In the rows, zero is written as 128.
The rows of A fall into several groups, and each row is roughly a mix of its group's hidden directions.
A (98 x 20):
[[154 166 105 128 120 135  85  93 160 144  70 172 171 108 125 148 165 145
  112 119]
 [ 92  79  83 148  98 171 119 111 110 180 101 164 129 133  93 131 126 154
  155 126]
 [ 82 140 163 150 125 114 149 107  98 106 155 117  68  87 163 107  87 147
  107 113]
 [143 162 138  84 153  82 136 141 151  66 132 144 180 129 163 106 122 103
  104 112]
 [101 120 171 113 162 122 162 143 108  74 183 107 109 136 150  91  96 125
  112  94]
 [ 73 102 111 148  92 124 149  61 100 128 134 153 132  92 157 102 105 158
  121 105]
 [143 156 111 158 125 141 100  82 148 151  74 157 141  86 137 167 168 168
  108 122]
 [117 157 169 110 166 101 148 125 132  61 151 125 125 111 179 103 114 128
   90  94]
 [159 133 151 137 152 172  98 188 141 149 125  94  86 158  76 151 143 113
  127 146]
 [144 151 120 175 106 144  99  68 148 135 100 132 142  77 139 152 163 159
   86 121]
 [156 146 131 177 156 160 108 127 148 142  93 119 109  92 123 187 171 167
   99 132]
 [105 144 169 105 164 145 103 143 157  97 101 147 160 116 123  92 115 116
   60  91]
 [166 143 113 149 140 177  78 138 162 147  82 141 138 128  93 166 176 139
  106 127]
 [ 72  79 114 177 104 149 151  93  97 128 139 127  87  92 151 122 113 158
  113 116]
 [114  96  97  99  94 137 140  81 100 134 160 157 156 172 123  91 126 135
  179  96]
 [ 83 132 139 147 148 125 154  91 107  90 137 153 119  81 169 117 107 176
  100  84]
 [102 111 166 155 127 118 173 104  86 130 189  81  96 106 136 119  94 154
  135 126]
 [180 116 140 121 157 145 132 165 140 164 140  84 149 169  80 162 157 120
  158 154]
 [120 116 162 152 195 125 171 142 123 127 117 105  85 100 167 173 143 165
  121 130]
 [ 87  99 155 125 177 150 147 164 125  70 143 126  98 130 154 103 112 126
   86  91]
 [146 152 100  98 138 138  87 136 162 141  55 187 135 148 134 143 167 120
  136 122]
 [187 162 120 131 112 145  80 125 157 174  97 121 140 143  88 160 170 119
  139 151]
 [116 110 117 118  89 108 162  57  91 140 176 129 149 139 143 103 117 148
  176 112]
 [156 153 138 117 178 125 116 168 168  64 112 132 156 122 149 136 151 114
   74 113]
 [116  87 116  98 111 112 168 129  93 141 178 118 148 174 113 102 102 117
  189 133]
 [105  95  88 138  94 130 149  58 107 118 151 155 180 118 143 109 129 159
  138  98]
 [100 148 160 145 127  98 160 108  97  92 172 108  77  92 170 113  92 146
  119 117]
 [147 118 145 102 117 123 121 177 132 160 139  88  96 177  98 120 121  73
  160 170]
 [138  86  97  94 113 113 160 131 110 137 168 124 178 181 110 114 124 111
  186 137]
 [160 163 170 141 178 141 109 182 155 105 118  95  86 121 126 156 145 118
   90 137]
 [150 158 115 130 113 109  89 133 171 158  56 144 158 100 124 151 148 106
  101 164]
 [184 150 127 136 152 151  91 157 169 148  89 118 150 134  95 172 174 123
  112 147]
 [147 169 138 178  95 116 108  92 141 103 137  98 119  67 148 138 134 134
   71 139]
 [ 66  89 150 128 155 135 163 145 102  90 152 129  88 122 157  95  91 134
  110  99]
 [113  64 121 140 127 172 112 147 160 126 109 113 175 134 102 108 141  96
   66 126]
 [130  96  91  90 113 156 105 139 142 138 114 164 186 182  89 101 138 102
  144 114]
 [112 106  85 139 131 155 106 110 156 119  67 181 163 109 146 136 161 142
   90 103]
 [ 94 157 173 152 131 138 108 152 122 112 128 114  57  90 126 110  88 124
   80 126]
 [ 98 111 134 124 116  96 183  88  82 116 183 118 115 124 163 108  98 149
  165 116]
 [152 102 102 103 133 156  97 170 163 143  95 140 176 171  88 127 154  89
  122 139]
 [187 131 151 133 160 130 136 176 144 121 163  65 146 150  98 159 149 110
  127 156]
 [133 111  99  76 107 115 138 110 114 152 140 157 167 186 117 105 129 116
  197 122]
 [109 173 135 146 131 125 107  91 132 126  82 168  82  79 170 140 135 161
  104 107]
 [109 122 143 180 160 157 135 119 128  98 123 119  84  81 159 152 143 169
   78 104]
 [ 97 102 142  99 122 141 125 183 111 140 149 119 103 171  86  86  82  88
  146 137]
 [ 96  86 139 154 116 119 171 138  88 143 169  85  67 123 137 128  96 129
  152 152]
 [119 146 137  78  90  78 130 115 126 132 145 134 177 143 123  74  86  84
  141 140]
 [143 168 167  93 169 115 108 150 168  84 109 134 161 127 143 109 135 100
   75 106]
 [149 128 165 131 160 128 140 197 127 110 165  69  83 147 114 139 118 101
  125 151]
 [155 168 170 146 182 134 114 155 159  95 111 105 115  97 141 156 149 136
   71 123]
 [183 161 127 152 149 143  97 132 166 140  89 119 149 109 115 182 180 141
  103 141]
 [163 153 128 162 153 174  90 120 156 134  94 134 134 106 108 171 177 163
   94 112]
 [109 151 133 137 137  89 147  86 131  86 115 149 138  74 197 126 126 149
   92 108]
 [151 110 115 112 186 146 137 191 135 137 104 134 100 173 124 172 161 130
  167 137]
 [ 94  77  81 175  98 154 132 100 115 166  94 148 100 104 137 153 143 157
  136 138]
 [152 157 152 174 164 145 113 146 152 111 107 102  98  83 138 172 154 148
   75 134]
 [115  93 128 156 148 158 165  78  96 136 155 126 108 125 146 148 151 192
  155  91]
 [ 80 106 122 150 103 118 161  58  95 125 145 141 118  92 169 112 111 165
  129 104]
 [173 171 151 144 168 117 114 143 166 129  86 112 130  95 143 178 166 135
   95 146]
 [156 179 160 151 161 145  98 131 147 156  84 124  84 102 125 176 158 156
  113 132]
 [133  96 186 153 169 159 142 159 133 141 153  56 105 130 103 139 134 123
   99 137]
 [136 146 100  79 122 120 102 120 151 124  96 186 205 149 116 105 134 114
  134 109]
 [114 131  95  78 104  95 124 103 139 128  98 185 195 141 142  95 120 108
  142 119]
 [151 155 103 161  78 120  91  98 147 174  87 130 148  89 108 155 142 130
  114 166]
 [121 110 146 124 177 194 104 190 137 112 124 130 106 160  86 122 132 126
  104  98]
 [106  99 130  98 128 107 176 116  92 102 187 123 118 165 157  93 107 123
  173 107]
 [127 127 119 104  82  85 153  84 100 173 154 125 162 141 119 112 104 126
  189 149]
 [145 154 166 101 146  81 161 151 117  84 190  88 130 140 144 108  98 105
  136 133]
 [160 187 133 130 106 122  87  65 152 158  87 150 143 104 135 144 163 145
  121 121]
 [162 162 118 128 130 153  71 141 170 150  72 150 163 124  89 148 157 121
  102 135]
 [134 167 167 121 160 138  96 151 164  81 113 127 143 108 130 110 128 111
   53 104]
 [117 157 137 177 121 148  97  93 140 140  87 141 108  65 133 150 137 164
   78 121]
 [133 125 118 107  83 137 114 103 104 187 147 132 142 168  74 110 115 126
  190 136]
 [ 87  82 116 114 107 108 166 122 108  83 176 122 148 136 155  77  92 103
  120 116]
 [116 113  96  97  68 106 134  84 107 149 150 150 165 158 122  88 110 112
  176 129]
 [ 93 127 118 104 114  91 157  78 110  96 145 164 172 113 169  89 102 141
  131  95]
 [105 142 153  81 116  68 161 115 106 113 163 127 131 138 159  82  82 103
  153 129]
 [168 157 129 144 139 158  75 166 168 146  84 123 137 122  84 159 155 118
   94 148]
 [108 139 121 173 104 137 122  59 115 160 105 148 122  72 135 147 131 183
  118 118]
 [ 97  93 108 115  82 104 163  94  86 148 169 130 130 147 133  97  96 126
  182 133]
 [157 102  77 118 112 116 147  86 130 142 128 146 205 148 133 145 165 142
  168 129]
 [126 118 101  96  78 107 126 116 111 183 129 143 153 161  95 111 107 108
  190 155]
 [ 96 125 145 161 127 164  91 129 153 121  85 133 107  83 127 117 127 124
   47 117]
 [114  94  92 150  83 156 135  67  92 161 155 140 130 138 109 125 132 166
  171 112]
 [170 155 106 104 125 123  87 159 165 158  73 150 161 147  99 150 153 100
  137 157]
 [134 140 150 107 167  91 157 162 140  53 156 110 142 124 171 114 117 104
   95 120]
 [103 136 174 104 152  85 155 174 126  94 148 103 112 118 150  98  79  92
  103 139]
 [128 153 118 145 132 142 100  84 147 152  61 171 121  93 150 157 166 164
  113 112]
 [134 146 102  77 121 100 121 113 143 105 117 177 213 144 133  99 124 115
  133 107]
 [140 163 166  96 132  60 154 126 133  90 160  99 139 120 173 105 106  94
  119 141]
 [183 158 102 126 119 141  82 128 164 154  89 142 174 138  93 158 171 123
  130 144]
 [139 131 135 183 158 175 119 126 135  96 130 113  86  99 142 162 164 167
   85 102]
 [155 152 128 152 141 158  81 137 172 140  69 135 138 103 111 161 167 132
   79 133]
 [114 125 167 133 165 119 167 148 108  73 185  92  85 125 160 116 107 132
  114 110]
 [155 162 120 172 129 125 115  91 151 108 107 127 148  70 154 165 162 159
   80 126]
 [135 188 155 134 157 100 123 106 146  91 104 143 126  76 175 141 136 150
   84 109]
 [183 132 112 102 149 137 105 175 163 135 108 124 167 173  96 152 165  98
  140 148]
 [ 68  86 108 156  76 143 129 126  97 162 132 133 106 110  97 103  77 128
  130 146]]

Here is one row of each group, with its name. Which group are the others in?
[ 57 121 132 119 102 146 109 121 105 153 102 171  79 122 119  86  82 128
 129 111]  (59)
[190 187 155 103 167 116 105 131 168 109 111 125 167 133 134 148 167 123
 110 119]  (33)
[151 138 151  90 129 103 117 186 148 143 119  99 103 167 121 119 124  61
 140 171]  (47)

[134 161 154 173 137 134 129  82 117 163 115 118  92  78 135 171 142 187
 127 126]  (59)
[123  85  88 109  96 114 160  98 101 149 160 139 182 160 116 114 120 133
 186 129]  (59)
[145  97  78 122 105 138 128  95 130 171 111 152 198 150 103 143 157 142
 167 132]  (59)
[ 90 131 124 171 101 126 133  65 114 117 123 142 123  64 161 122 117 165
  91 109]  (59)
[111 102  90 113  66 111 142  69 101 151 151 148 153 147 135  99 118 127
 177 125]  (33)
[134 134 117 173 136 170  90 122 154 151  70 142 126  90 110 165 159 156
  84 128]  (33)
[ 87  88 103 155 118 171 134  72 109 121 132 162 142 112 134 115 135 177
 115  78]  (47)
[150  89  89 122  93 145 117 151 130 173 128 115 148 175  79 135 140  97
 168 165]  (47)
[102 111  88 123  80 120 135  58 108 154 124 171 172 121 132 109 121 153
 157 113]  (47)
